One vector is turned by the same rotation once a tick. Each row is the vector after some number of ticks, and that number follows the row.
The counts run from 0 to 476.
[ 13   6  -5  19 -10  -3   3 -10 -17 -11   9   5   7 -22  15  12   2  10
 -14   6   6   3 -33  -1  -7  21 -28 -27  -1  -3  13 -18   3 -32   7  22
   4   5 -12  -2 -21  12  12  -4 -15  -3   8  -5   0 -14] => 63
[ -8  16   5  14 -14   7  -2  -5  -8  -2  30   0   1 -33   5   4  -1  -8
 -12  -9 -14   7 -18 -17 -21  25  -1  -6   7   5  23  -3   1 -25  26  17
  -6   5 -15  -6 -12   1  14 -17 -24  -3   7   3  -4 -24] => 48
[ -7   9   5  13  -4  11   4  -8   4  -9  28  17   3 -24  15  -2  -6  -5
  -5  -1   0  -4 -36 -16 -27  21   2 -12  -1  -5  26   3   5 -19  19  10
   7   0 -20  -9 -18  18  18   1 -11  17  -8   4   9 -16] => 40
[ -3  19   4   3  -8   3  -4  -5   8 -24  15  -5 -12 -23  22  17  -1 -25
 -10  -2  -9  19 -10  -8  -3   4   4  -1  23 -10  -3 -15   2  -8   1   0
   9  11 -13 -23 -17  22  35   1 -21  -9 -21  15  -7 -18] => 362
[ -3  27   6  12 -10   6 -10  -7 -12   1  17  -6  -2 -27   8   6   1  -9
 -18  -3   4  16 -18 -13 -14  27 -10 -21   7  11  19  -2  -1 -26  23  16
  -5   3  -8 -11 -24  15   9  -9 -24  -7  18   9  -5 -14] => 60
[  0  29 -10  -3  -8  -1  13   8  -4 -16  24   5  -4 -14  16  11 -17 -14
   3  -4  -1  -4 -13 -24 -16  28   1 -29  -6 -12   6 -20   9 -24  23   8
   9   8 -19   3 -12  12  21   2 -12   2 -17  -1  -3 -24] => 20
[  0  10  10  22  -8  -3   1  -6   5 -26  14  -1 -11 -30   7  27  -4  -7
  -7 -14  -8  19 -19  -4 -10   7   0   1  20 -24  -4  -5  15 -12   0  -8
   3  10  -7 -27 -16  20  24  -2 -20  -6 -13   9  -2 -16] => 374
[  3  16  -4   3 -17  -1  15  -3   1 -13  17  16  -4 -23   7  11 -12   2
   8 -13   3  -2 -27 -24 -21  27 -11 -28  -6 -10   4 -16  17 -25  18  10
   5   5 -13  -4 -27  14  15   1   0  10  -6   1  -1 -22] => 32
[ 14  13  -5   8 -10  -1  -5 -12 -10  -1  13   3   0 -23  21   2  -6   5
 -10  10  19   4 -34  -7 -23  18 -24 -31  -5  11  21 -13  -3 -12  18  12
   8   1  -8   4 -34   8   4  -5  -9   2   3   1  -3 -21] => 69
[ 28  -4 -11  16 -14   2   1  -6   0 -15   1  14   5 -30  17   1 -11  15
  -7   9   7   4 -31  -7 -10  27  -6 -19  14 -14  -3 -18 -11 -17 -13  13
  -4  11   0  -9 -13  15  14 -23 -22   2   2 -13   8  -6] => 297
[-11  26  19  13  -8   6  -2 -11   0 -11  21 -14  -8 -13   2   9  14 -12
 -11   5 -16   8  -6 -13  -3  11   1   9  12  -4  15 -19  -5 -14   3   3
  19 -14 -25  -2 -20  21  25   5 -24  -6 -19  19 -16 -27] => 128
[ 17   4   5  29  -4  -6 -11  -2   1 -26   5 -10 -15 -25  24   7   0  -9
 -13   8   2  16 -24   6 -14  -8   5 -10  33 -11  -7  -1 -15   3   6  -1
   3   8 -10 -22 -16  19  17 -21 -29   5 -22  -5   1 -15] => 337
[  4   3   1   8   5   1   4 -11   8 -14  22   6   0 -26  23  16 -23  -3
  -3   6   6   5 -31  -6 -24  14  -1  -6   4 -27  10  -3  17  -8   4 -16
  16   2 -12 -16 -14  11  20   7 -22  -1 -25   6   6 -19] => 378
[ 12  12  -1  11 -13   3 -10  -3 -20   3  15 -13   3 -17  23   3   1   1
 -13  25   1   5 -18  -2 -14   6 -19 -16   0   4  19 -21 -13 -11  19  17
   3  -2 -21  12 -19  -2  15 -16 -17 -10  -7  -3 -20 -34] => 87
[ 10  20  10  22 -14  -4 -15  -7 -14  -1  18 -20 -10 -21   6   6  17  -3
 -19  14  -2  19 -15   1 -19   0 -14 -14  13   9  17   0 -12 -12  23  15
  -7  -3 -23   0 -17  -9  10 -22 -19  -4 -10  -5 -14 -30] => 85
[ 15  12  -5  16   9 -11 -18  -2 -13 -22  -3 -25 -17 -31  13  13  24 -13
 -27  11  -5   4 -10   3  -7   7 -11  -4  12  -2   9 -12   0 -18  13   5
  14   4 -15 -19 -31  -3  20   1 -15   3  -6   2  -1  -5] => 442
[  8  19   3  13   6  -5 -13  -7  -6  -3   9  -9   6 -35   6   9  -2   1
 -18   6   8  17 -18 -10 -20  25   1 -11   5 -12  20  -5  24 -16  13  -7
 -11   4   3 -21 -36  14  29   7 -21  -6  10   2   1  -6] => 410
[  2   6   8  21 -12   5   5 -15   0  -1  17  -8  -6 -28  -8   5   0  17
  -3  -1 -14  -4 -18 -16 -16  31  -8  18   1 -16  12 -21  -3 -11  -5   2
  18 -18 -20   3 -22  -2   4  -4 -28  -4 -12   4 -13 -29] => 154
[  9  10  -6   5 -14   5  -6  -9  -9 -12  24   4 -17 -33   8  10   5  -3
 -13  -9  -4   9 -24  -3 -18  28 -26 -15   5  11  18  -6  -6 -30  16  16
  10   5 -17 -10 -11 -12   5 -14 -17   0  -1  -1  11 -18] => 55
[ 17  20  -8   0  -6   6  -8   1   5   3  13   8   7 -23  14  -2 -19   9
  -6  11  14   9 -19 -19 -18  37  12 -30   8  -6   3 -11  -4  -9  -2   3
 -13   4   3 -14 -16  20  15 -16 -24   3   0  -4  10  -8] => 292
[ -9  26  18  12  -1   8  -3  -4   0  -5  26 -15   0  -5   0  10  11 -10
 -13  14  -8   6  -5 -12  -9   7   8   2   9 -10  19 -12  -5 -14   8  -1
  11 -14 -30  -3 -16  19  25   6 -26  -6 -24  12 -17 -28] => 127
[  3   0  -2  -1  -3  11   0 -14  13  -8  26   9  12 -33  27  10 -14  -4
  -7  11  -2   8 -24 -10 -14  25  -6   1   3 -18  19 -13  22 -14   1  -6
   8   1 -15  -9 -14   7  38  10 -11  -5 -15   6   6 -19] => 390
[  8  19   7   4 -13   2  -7   2  14 -23  22   0 -15 -19  17  16   9 -18
  -6   7  -4  23 -15  -1 -17   0   1 -15  27 -16  -1   5   3  -9   7 -11
   0   6 -17 -24  -6   5  31 -11 -11   2 -34   2   3 -22] => 355
[ 13  10  -7   3  -6   2   4  -2   5 -29  17   7  -8 -17  29  26  -9  -5
  -1   8   5  11 -19   1  -6   9 -14 -19  12 -24  -1 -15  10 -18  -4  -8
  18   5 -15 -18  -6   9  25   3 -16  -6 -34   5   4 -17] => 365
[ 14   9  -2  -6 -14   2  -5  -1  15 -23  15   8  -2 -13  33  12   1 -16
  -6  23   5  15 -24  -4  -9   2  -8 -20  13 -16   1 -10   6  -7  -1  -6
   9   7 -17  -8 -13  17  37   1   2   4 -38   6   1 -24] => 353
[ -4  15  -4   3 -17   3   8   3   0 -27  18  -2 -13 -23  18   2   0 -24
  -4  -8 -18  -3 -13 -22  -4  13  -1  -7   7   2   2 -20  -4 -17  21  19
  17   9 -28  -4 -14  13  24  -2  -6   9 -16   8  -5 -22] => 12
[ 10   0 -13   6  -2   3  -5 -13  -3 -15  14   5   9 -33  20  17  -1   3
 -14  10   3  11 -21  -4  -5  30 -16  -8   1 -16  17 -19  20 -27  -7  -3
   6   6  -6 -14 -21   4  33  11 -16 -11  -2   4   5  -8] => 402
[  7  22  10   9 -23   1  -1  -3  -1 -11  19 -17 -19 -12  -6  17  17  -1
  -4   4 -13   7  -6  -9 -15   6 -20  -4  10 -12   4 -17  -7 -11   7   2
  14 -13 -29   4 -14  -7  10  -4 -12  -6 -30   6 -20 -40] => 123
[  4   6  -9  12  -5  -2  18   0  -7 -28  22  14  -9 -21  16  13 -13  -2
   1 -13  -3 -10 -32 -10 -15  24 -12 -23   0 -20   4 -16   5 -31  12  12
  18   6 -19  -4 -10  10  10  -4 -18   8 -19  -2   7 -14] => 26
[  4  17  -4   3  -3   3   8   8   1 -28  25  10  -8 -12  14  12   7 -15
  -4   5  -5  -4 -17  -8 -12  15   0 -26   5 -19   9  -4   5 -33  14   7
  10   0 -26 -10  -4  10  24  -2  -9  19 -26  -6  12 -13] => 15
[  3  17  12  20 -13   2   9 -12  -7 -20  11  -7 -19 -21 -11  23  12   7
  -6  -9  -9   1 -12 -11  -5  22 -15   8   9 -10   2 -23  -4 -20  -9   2
  17 -14 -19 -12 -25  14   7   7 -24  -7 -13  10 -12 -21] => 141
[  0  14 -10  -2 -17   4  12   5   1 -28  18   7  -8 -20  24   5   2 -20
  -5  -3 -13 -10 -16 -18  -4  14  -7 -15   6  -9   1 -24   0 -26  15  18
  18   6 -27  -2 -14   8  27   2   1  12 -19   3  -5 -20] => 13
[ 14   8  -7   9 -15   4 -14 -11   1  -6   7   0 -13 -42  19 -10 -13  -1
 -10   2   8  10 -30 -15 -22  22   3  -8  21  13   2  -4 -21  10   0   5
   3   7  -1 -14 -24   9   8 -22 -23   8  -1   0  10 -12] => 301
[ 12  17   5   1 -10   6  -6   3  15 -20  20   2  -5 -13  22  15  10 -15
  -9  20   1  19 -12  -2 -15   1   2 -21  20 -21   1   0   7 -11  -1  -5
   0   5 -21 -19  -9  12  34   0  -4   8 -36   3   6 -22] => 354
[ 17  16  14  22 -18  -8   7  -2  -5 -11   7 -13  -6  -5   4  18  14   7
  -4  13   7   6 -17  -3 -13  -2 -18 -19   1 -17   1 -24  -2 -12   7   8
  12  -9 -24   8 -26  12  14  -4 -10   1 -25  -3 -23 -35] => 112
[ 23  16  -6   8 -11  -2 -17   2  -9   2   1 -24 -10 -27   2  -7  14   6
 -14  25  -8   0   3 -17 -10  26   7   3  10   0   2 -29 -27  -2  -2  10
   4 -10 -11   7 -24  -8  12 -23 -23  -5  -9  -8 -14 -20] => 203
[ -5  14  16  22  -9   1  -4  -9  -7  -9  16 -21 -14 -15   4   9  10  -9
  -8  10 -12   2 -18  -7 -16  -3  -3   8   9  -2  14 -12 -14   1  12   3
  22 -10 -29   0 -25  10  10  -3 -23  -2 -24  11 -19 -31] => 116
